The same turns and mirrors carry the whole set onto itself, and each row onto the other rows of its family. Which rows share a family with each named row? Give them in list order.
These 36 rows form 6 families of 6 rows each.
fosul: [-22  10 -29  12  -4   3  21 -10 -21   5  12  -6 -23  26  15  -3 -27   0
 -24 -32 -23]
famef: [ -6  -3 -32 -11  -3  -3 -32  -6  -4  13  25  34 -11  17   9 -37  15 -26
  -9 -21  18]
bazo: [  7 -20  14  31  17   6 -15   1  -9  -2 -39  -4   3   2  20  -3 -20  20
   0 -42  -7]
Rab: [  9  13  26  -9  -1  52   4 -25  13  13 -13  -8  -5   0   6  -2 -21  -3
 -27   4   3]
Firog: [-14   5   6 -21   4 -35 -12  35  -8  35 -10   8  -5 -14 -22  -5  14  -2
 -10 -33   9]
fivav: [-16  22   5 -18   0 -33 -12  36   6  31  -6  15   5  -3 -17 -14  12   4
  -3 -25  16]
gero: [-20  22   3 -26  11 -28 -20  28   4  30   1  20   2  -8 -22 -17  13  -3
  -3 -24  18]
raf: [ 18  -5  -5 -26   4 -20 -12 -23 -17  13   9  21   0  15 -18  15  18 -25
   9   4 -17]
gel: [ 17   2  -6 -29  -3 -13  -8 -30 -10   9  -1  29  17   3 -16   7  19 -18
  11   2 -13]
mirut: [ 17   3  -8 -24  13 -12  -1 -33 -15   2  -4  26   0  -3  -9   7  10 -35
  17   1 -12]
Tanif: [-20   6 -20  13 -22  10  14 -14 -32   5  11 -10 -14  22  21  -3 -26   8
 -22 -43 -22]
dur: [  5   8  -8 -35   2 -17 -13 -28 -11  12   0  31  16   7 -17   7  15 -24
   5   4 -14]
nido: [ -3   3 -38   0 -10  -1 -24  -6   3  14  25  30 -12  21   7 -40  15 -25
 -10 -12  24]
bipe: [  5   7  22  -6   1  58   5 -26   3   4 -20  -5   0  -9   9 -12 -22   4
 -18  -5   2]
lev: [ 11   0  31   1   1  47  12 -25   1  14  -9 -19 -12  -8   5 -11 -21  -5
 -16  -2   6]
Bip: [ 14   1  20 -17  -2  45  22 -20   3  12 -16  -6 -22 -14  -3   0 -20 -12
 -19   2   4]
fesu: [-12  13  17 -10  -2 -37  -4  31  -4  32   1   9  -2 -19 -19  -7   3   5
   1 -30  12]
kugu: [ -5  21  15 -19  13 -35 -12  35   3  30   5   8 -11   0 -21  -6  12  -5
   1 -18  14]
ruluv: [ -3 -14   3  21  24   9 -22  -1   8 -10 -37   6   1  -5  12   1 -10  25
  -6 -49  -4]
zit: [-35  13 -18  13 -13  23  10 -17 -20   5   1 -14  -6  20  12  -8 -28  14
 -37 -30 -16]
tir: [  3   0 -25   3 -17  -4 -16   7  -6  14  26  28 -23  24  20 -38  -9 -31
  -7 -17  29]
gor: [ 12 -23   9  29  18   1 -19  16  -2  11 -36  13  -5  -8  12  -4 -15  17
  -8 -42 -12]
kiga: [ 15   6  -7 -29   6 -13  -8 -38 -18  12   2  23  19   7 -10  11  14 -18
  14  -2  -7]
lak: [  2  -6 -29  -3   2  -4 -24   2   1   9  25  23 -30  24  11 -32  14 -29
  -3 -18  26]
sosam: [-17  22   9 -22   7 -31 -15  28  -2  36 -13   6   7  -4 -18  -8   8   4
 -10 -25  23]
peviv: [ 10  11  27  -8 -10  42  13 -21  -1   4 -25  -4  -8  -2  -1   5 -30 -14
 -16   3   9]
Tonu: [ -4 -21  10  38  15   8 -21   3  -3   1 -31   8  -3 -14   0  -3 -13  22
  -6 -45   1]
divod: [-26   6 -32   7 -16  19  16 -15 -17   4  -1 -20  -8  25  12  -6 -25   9
 -34 -29 -18]
kov: [ -5 -13   2  22  12  13 -18   0  -8  -7 -42   4   9  -1  14  -5 -19  27
 -11 -45  -5]
sirer: [ -3   5 -26   9  -2  -1 -22   5  -4  26  31  27 -22  21  18 -40   0 -32
 -14 -12  13]
Nof: [ -5   3 -32   8   3  -3 -30  -8   2  22  28  26 -13  18  12 -38   8 -21
 -10 -16  30]
pom: [-29   1 -16  20  -7   5  17 -14 -23   5  -1 -28 -14  25  13  -2 -28   7
 -28 -26  -9]
lusi: [-29   8 -24   3 -12  10   9 -14 -18   4   5 -22 -11  27  19   0 -18  12
 -41 -36 -15]
loniz: [ 12   4  20  -4  -2  52   8 -20  10  12 -20  -8  -2 -11  -3  -8 -21   3
 -23  -2  -3]
ral: [ 14 -11  -4 -11   0 -15  -2 -34 -18   7  -3  31   7   0 -18  15   3 -29
  14  11  -8]
kenup: [  1 -12   0  27  17  12 -18   6   3  -3 -40   3   8  -2  13  -7 -18  27
  -5 -49  -8]

Same family as gero: famef, dur, bipe, zit, kov
Same family as tir: fosul, Bip, fesu, gor, ral
Same family as kugu: bazo, raf, lev, lak, pom
Same family as Rab: ruluv, kiga, sosam, Nof, lusi
Same family as Tonu: Firog, mirut, Tanif, peviv, sirer

The same turns and mirrors carry the whole set onto itself, and each row onto the other rows of its family. Which rows share a family with each named row? Give them in list order.
These 32 rows form 4 families of 8 rows each.
Fedo: [  2   3 -15  14  33 -28 -14 -21  11 -14  -8  -3  -2]
pezar: [ 14  -2 -28   5  22 -19  -3 -23   7 -17   2   0  -2]
Meto: [-40   0  -2   2 -43 -10  25   8   2 -21  23  26  14]
Tufes: [-51   8  -3 -16 -46 -12  23   3  22 -30  24  17  12]
paro: [-34  -7 -37  41  -7  -7   2 -15  29 -11  17   7   8]
fimap: [-34 -12  -1  -5  -1 -48   0   4   2   2   2  21  40]
tuzop: [-11   0 -13  -4 -12   1  17 -45   3 -20  14   1  39]
kugup: [ -5   7  -4  12  22 -25 -24 -20  29 -17 -12 -19  -8]
riza: [-21   1 -12 -16 -12  12  11 -29  -1 -26  16   4  42]
resoz: [  0   8 -17  -8  -4  -2  13 -37  -4 -18  13   6  36]
vev: [-22  21  21 -35   5 -22   7 -11  -8 -18  -1  -8  -2]
rido: [-69  11   8 -12 -30 -20  12   8  29 -27  13  19  15]
ropi: [-21  26 -14   1  -8   8  27 -16  18 -44  13 -13 -26]
lasi: [-28   3 -12  11   1 -50  -4   9  33 -19   3  12 -37]
Vavu: [-34  -8 -12  12  -2 -50  -9   9  -2  -5 -11   6  31]
segud: [-29 -18  -3  -7  -4 -46 -18  -2  14  -3   3  30  35]
Mus: [-29  13  18 -43   4 -24  12  -3  -3  -3  -1  -4  -1]
lazud: [ -1   3 -16  12  30 -36 -11 -25   8 -16  -3   6 -15]
masu: [-23 -12 -38  17 -25 -23 -17 -20  28 -22   9  31  18]
kupi: [-26  22  17 -26  18 -15  24   3   4 -20   6 -13 -12]
Mudof: [-49   2  -2 -19 -36  -6  23   7  22 -30  20  11  28]
kuv: [-17  12  30 -30 -10 -25   2   6  -3 -25  -9   0  -3]
nep: [-18  22 -15   2  -6  12   8 -19  23 -49  13  -6 -28]
viz: [-10  14   4   2 -14  17  14 -23  27 -30  18  -3 -27]
sok: [-41   6  -4   0   2 -39 -11  30  27 -21   3  10 -31]
bofim: [-55   2  -6  -3  -4 -41  -4  21  39 -27   1   8 -25]
nune: [-26 -15   4 -18  10 -41   3  -7   7  10 -13  24  25]
laz: [-38  18  -8   9  -8 -19 -10  34  31 -15  -2  10 -21]
sas: [ -8 -10   1   1  -9 -18  14 -47  -4 -22  17  -6  31]
Nomu: [-26  25 -26   9 -19   0   4 -10  23 -52  28  -9 -17]
fezad: [-24  -4 -38  34 -13 -19  -4 -11  37 -39  14  19  14]
Lapil: [-28 -13 -38  32 -19 -15  -6  -8  37 -25  15  19  11]

Same family as vev: Fedo, Tufes, fimap, tuzop, nep, sok, Lapil
Same family as viz: Meto, paro, kugup, Vavu, kuv, laz, sas

